500 stands for zero in the data rows.
Some points:
array([357., 607., 486., 561., 420., 437., 620., 490., 532., 434., 624.,
       548., 488., 509., 502., 570., 467., 613., 494., 488., 397., 513.,
       773., 496., 579., 395., 459., 536., 517., 499., 454., 456., 678.,
       386., 400., 533., 596., 691.])
array([402., 385., 520., 443., 548., 660., 504., 618., 528., 607., 651.,
       599., 585., 450., 550., 536., 398., 307., 532., 500., 343., 620.,
       496., 545., 495., 561., 508., 625., 566., 388., 362., 467., 457.,
       595., 457., 458., 530., 498.])
array([588., 568., 499., 384., 562., 534., 534., 465., 353., 610., 556.,
       467., 494., 539., 719., 503., 534., 451., 555., 448., 517., 610.,
       609., 358., 451., 373., 670., 353., 573., 400., 700., 550., 610.,
       424., 587., 599., 437., 392.])
array([637., 446., 553., 481., 613., 660., 546., 518., 374., 437., 504.,
       563., 564., 495., 364., 703., 558., 658., 515., 463., 483., 514.,
       384., 320., 498., 624., 547., 493., 491., 466., 481., 537., 497.,
       369., 518., 656., 622., 464.])
array([561., 441., 696., 537., 522., 453., 493., 441., 620., 522., 524.,
       634., 622., 507., 567., 304., 637., 457., 705., 421., 562., 309.,
       559., 543., 572., 581., 372., 421., 570., 482., 498., 494., 512.,
       497., 454., 475., 605., 431.])
array([263., 556., 609., 499., 507., 471., 415., 422., 562., 411., 532.,
       365., 508., 543., 352., 597., 648., 400., 513., 613., 484., 346.,
       546., 608., 454., 569., 662., 537., 479., 441., 647., 639., 463.,
       497., 395., 620., 445., 550.])
array([541., 571., 322., 485., 488., 417., 505., 651., 551., 445., 567.,
       674., 515., 540., 500., 532., 666., 504., 445., 479., 568., 610.,
       453., 659., 654., 455., 669., 442., 447., 433., 403., 465., 439.,
       384., 582., 498., 392., 416.])
array([400., 567., 479., 483., 582., 331., 458., 502., 462., 482., 426.,
       360., 415., 467., 581., 449., 439., 491., 352., 418., 370., 425.,
       311., 581., 655., 549., 433., 496., 691., 482., 447., 447., 523.,
       385., 387., 559., 508., 452.])
array([665., 503., 529., 373., 306., 518., 654., 438., 579., 679., 505.,
       484., 441., 390., 454., 464., 425., 510., 446., 659., 533., 447.,
       515., 624., 495., 683., 440., 496., 431., 410., 586., 565., 593.,
       453., 625., 527., 572., 479.])
array([532., 382., 431., 490., 389., 508., 437., 434., 337., 426., 553.,
       503., 504., 528., 391., 380., 537., 424., 474., 423., 537., 471.,
       428., 442., 551., 567., 478., 428., 421., 448., 406., 383., 727.,
       697., 499., 614., 335., 459.])
array([552., 580., 476., 522., 618., 529., 576., 432., 608., 426., 643.,
       410., 464., 377., 422., 483., 467., 535., 493., 466., 356., 325.,
       453., 527., 327., 442., 555., 378., 487., 562., 424., 461., 517.,
       555., 556., 333., 337., 397.])
array([518., 599., 607., 418., 523., 576., 536., 513., 473., 463., 517.,
       346., 593., 681., 406., 443., 382., 598., 491., 412., 566., 722.,
       590., 643., 581., 495., 609., 458., 525., 644., 460., 528., 432.,
       634., 524., 530., 637., 433.])
array([543., 657., 419., 507., 440., 476., 441., 527., 573., 387., 361.,
       567., 668., 547., 604., 588., 375., 546., 523., 610., 350., 471.,
       627., 384., 568., 603., 487., 476., 470., 547., 693., 404., 379.,
       605., 454., 628., 436., 473.])
array([463., 567., 732., 537., 483., 384., 416., 577., 554., 483., 435.,
       442., 462., 607., 580., 622., 388., 556., 613., 390., 476., 539.,
       419., 457., 590., 549., 530., 574., 281., 454., 555., 455., 544.,
       472., 678., 402., 494., 615.])
array([513., 480., 464., 517., 485., 555., 539., 620., 672., 486., 455.,
       431., 596., 583., 477., 479., 586., 409., 265., 475., 507., 509.,
       335., 379., 392., 251., 438., 472., 466., 421., 487., 516., 549.,
       553., 555., 578., 655., 487.])
array([324., 431., 512., 434., 402., 308., 514., 401., 426., 431., 524.,
       585., 454., 534., 358., 323., 334., 535., 588., 516., 525., 472.,
       503., 374., 313., 460., 426., 670., 492., 440., 526., 364., 386.,
       351., 614., 469., 526., 258.])
array([495., 380., 350., 332., 514., 507., 359., 406., 643., 469., 482.,
       530., 328., 488., 588., 565., 496., 482., 415., 487., 649., 470.,
       495., 420., 434., 642., 550., 475., 453., 538., 407., 521., 566.,
       568., 305., 347., 649., 487.])
array([471., 626., 465., 637., 445., 580., 614., 660., 436., 576., 589.,
       533., 504., 490., 633., 427., 418., 474., 566., 497., 642., 357.,
       415., 506., 522., 513., 629., 603., 401., 719., 480., 569., 488.,
       484., 398., 607., 552., 564.])
array([486., 607., 292., 527., 613., 523., 592., 511., 506., 475., 476.,
       530., 320., 699., 478., 469., 541., 533., 727., 524., 514., 435.,
       479., 555., 495., 523., 353., 573., 583., 417., 503., 611., 451.,
       614., 614., 526., 553., 626.])
array([451., 434., 467., 479., 656., 334., 523., 635., 512., 630., 516.,
       472., 670., 406., 494., 606., 448., 662., 463., 467., 704., 492.,
       564., 463., 525., 457., 429., 504., 551., 455., 469., 583., 499.,
       613., 497., 483., 354., 493.])
array([457., 387., 537., 615., 423., 610., 379., 547., 563., 551., 442.,
       420., 496., 548., 661., 572., 589., 604., 524., 613., 536., 524.,
       544., 508., 357., 614., 523., 456., 662., 644., 468., 399., 585.,
       421., 741., 621., 493., 512.])
array([490., 522., 486., 562., 522., 521., 457., 643., 447., 417., 483.,
       415., 320., 289., 389., 480., 479., 372., 499., 502., 631., 548.,
       569., 456., 530., 494., 398., 378., 465., 430., 524., 315., 327.,
       519., 503., 504., 599., 591.])
array([561., 422., 576., 480., 326., 549., 464., 503., 572., 420., 575.,
       588., 385., 405., 510., 453., 479., 682., 465., 412., 469., 598.,
       377., 481., 505., 383., 517., 473., 626., 492., 585., 612., 399.,
       582., 402., 548., 373., 591.])
array([504., 350., 502., 628., 556., 512., 577., 546., 497., 647., 284.,
       604., 323., 525., 329., 410., 480., 391., 463., 412., 441., 488.,
       639., 440., 526., 500., 570., 530., 578., 566., 493., 601., 471.,
       486., 461., 365., 392., 446.])
array([650., 467., 570., 716., 568., 489., 341., 445., 344., 499., 648.,
       551., 463., 543., 559., 605., 467., 526., 385., 618., 466., 486.,
       574., 591., 550., 425., 459., 619., 425., 511., 678., 522., 491.,
       547., 586., 540., 642., 358.])
array([448., 471., 427., 471., 571., 503., 595., 202., 520., 545., 434.,
       521., 566., 396., 561., 442., 609., 460., 461., 402., 520., 444.,
       525., 557., 584., 503., 544., 700., 516., 582., 561., 404., 383.,
       525., 618., 478., 511., 690.])
array([719., 434., 548., 389., 551., 511., 501., 616., 414., 398., 429.,
       388., 519., 534., 612., 368., 585., 469., 407., 549., 442., 538.,
       591., 486., 330., 495., 472., 645., 391., 470., 377., 507., 477.,
       404., 385., 473., 361., 505.])
array([511., 710., 595., 483., 581., 540., 440., 406., 557., 684., 482.,
       592., 471., 494., 390., 565., 605., 411., 556., 611., 570., 650.,
       363., 452., 525., 399., 414., 556., 528., 595., 461., 409., 551.,
       498., 348., 442., 378., 497.])
array([337., 454., 499., 539., 423., 636., 465., 271., 465., 477., 285.,
       481., 566., 392., 655., 506., 469., 574., 501., 523., 448., 531.,
       499., 559., 495., 427., 348., 267., 294., 423., 358., 669., 464.,
       472., 463., 498., 475., 421.])
array([536., 514., 455., 614., 445., 431., 606., 528., 384., 372., 421.,
       473., 633., 476., 497., 485., 548., 450., 487., 635., 552., 574.,
       386., 489., 466., 609., 585., 441., 641., 470., 522., 512., 566.,
       562., 443., 216., 583., 599.])
array([522., 386., 356., 331., 422., 453., 375., 523., 403., 580., 528.,
       461., 610., 541., 355., 537., 467., 444., 585., 441., 398., 420.,
       464., 574., 509., 365., 409., 409., 478., 654., 539., 495., 494.,
       356., 453., 394., 479., 604.])
These points spread out most along one direction. Take the direction at right angles to it along which they spread out most. Go by this last direction. How far along it is each point below, from 0 to 99? 50 is the average, and the first point above lies past it. One standard deviation of the points above along it is 16.
array([541., 571., 322., 485., 488., 417., 505., 651., 551., 445., 567.,
       674., 515., 540., 500., 532., 666., 504., 445., 479., 568., 610.,
       453., 659., 654., 455., 669., 442., 447., 433., 403., 465., 439.,
       384., 582., 498., 392., 416.]) 35
array([451., 434., 467., 479., 656., 334., 523., 635., 512., 630., 516.,
       472., 670., 406., 494., 606., 448., 662., 463., 467., 704., 492.,
       564., 463., 525., 457., 429., 504., 551., 455., 469., 583., 499.,
       613., 497., 483., 354., 493.]) 42
array([518., 599., 607., 418., 523., 576., 536., 513., 473., 463., 517.,
       346., 593., 681., 406., 443., 382., 598., 491., 412., 566., 722.,
       590., 643., 581., 495., 609., 458., 525., 644., 460., 528., 432.,
       634., 524., 530., 637., 433.]) 44
array([471., 626., 465., 637., 445., 580., 614., 660., 436., 576., 589.,
       533., 504., 490., 633., 427., 418., 474., 566., 497., 642., 357.,
       415., 506., 522., 513., 629., 603., 401., 719., 480., 569., 488.,
       484., 398., 607., 552., 564.]) 59
array([522., 386., 356., 331., 422., 453., 375., 523., 403., 580., 528.,
       461., 610., 541., 355., 537., 467., 444., 585., 441., 398., 420.,
       464., 574., 509., 365., 409., 409., 478., 654., 539., 495., 494.,
       356., 453., 394., 479., 604.]) 52
array([665., 503., 529., 373., 306., 518., 654., 438., 579., 679., 505.,
       484., 441., 390., 454., 464., 425., 510., 446., 659., 533., 447.,
       515., 624., 495., 683., 440., 496., 431., 410., 586., 565., 593.,
       453., 625., 527., 572., 479.]) 54
array([543., 657., 419., 507., 440., 476., 441., 527., 573., 387., 361.,
       567., 668., 547., 604., 588., 375., 546., 523., 610., 350., 471.,
       627., 384., 568., 603., 487., 476., 470., 547., 693., 404., 379.,
       605., 454., 628., 436., 473.]) 58
array([504., 350., 502., 628., 556., 512., 577., 546., 497., 647., 284.,
       604., 323., 525., 329., 410., 480., 391., 463., 412., 441., 488.,
       639., 440., 526., 500., 570., 530., 578., 566., 493., 601., 471.,
       486., 461., 365., 392., 446.]) 57
array([324., 431., 512., 434., 402., 308., 514., 401., 426., 431., 524.,
       585., 454., 534., 358., 323., 334., 535., 588., 516., 525., 472.,
       503., 374., 313., 460., 426., 670., 492., 440., 526., 364., 386.,
       351., 614., 469., 526., 258.]) 75
array([486., 607., 292., 527., 613., 523., 592., 511., 506., 475., 476.,
       530., 320., 699., 478., 469., 541., 533., 727., 524., 514., 435.,
       479., 555., 495., 523., 353., 573., 583., 417., 503., 611., 451.,
       614., 614., 526., 553., 626.]) 76
array([400., 567., 479., 483., 582., 331., 458., 502., 462., 482., 426.,
       360., 415., 467., 581., 449., 439., 491., 352., 418., 370., 425.,
       311., 581., 655., 549., 433., 496., 691., 482., 447., 447., 523.,
       385., 387., 559., 508., 452.]) 58
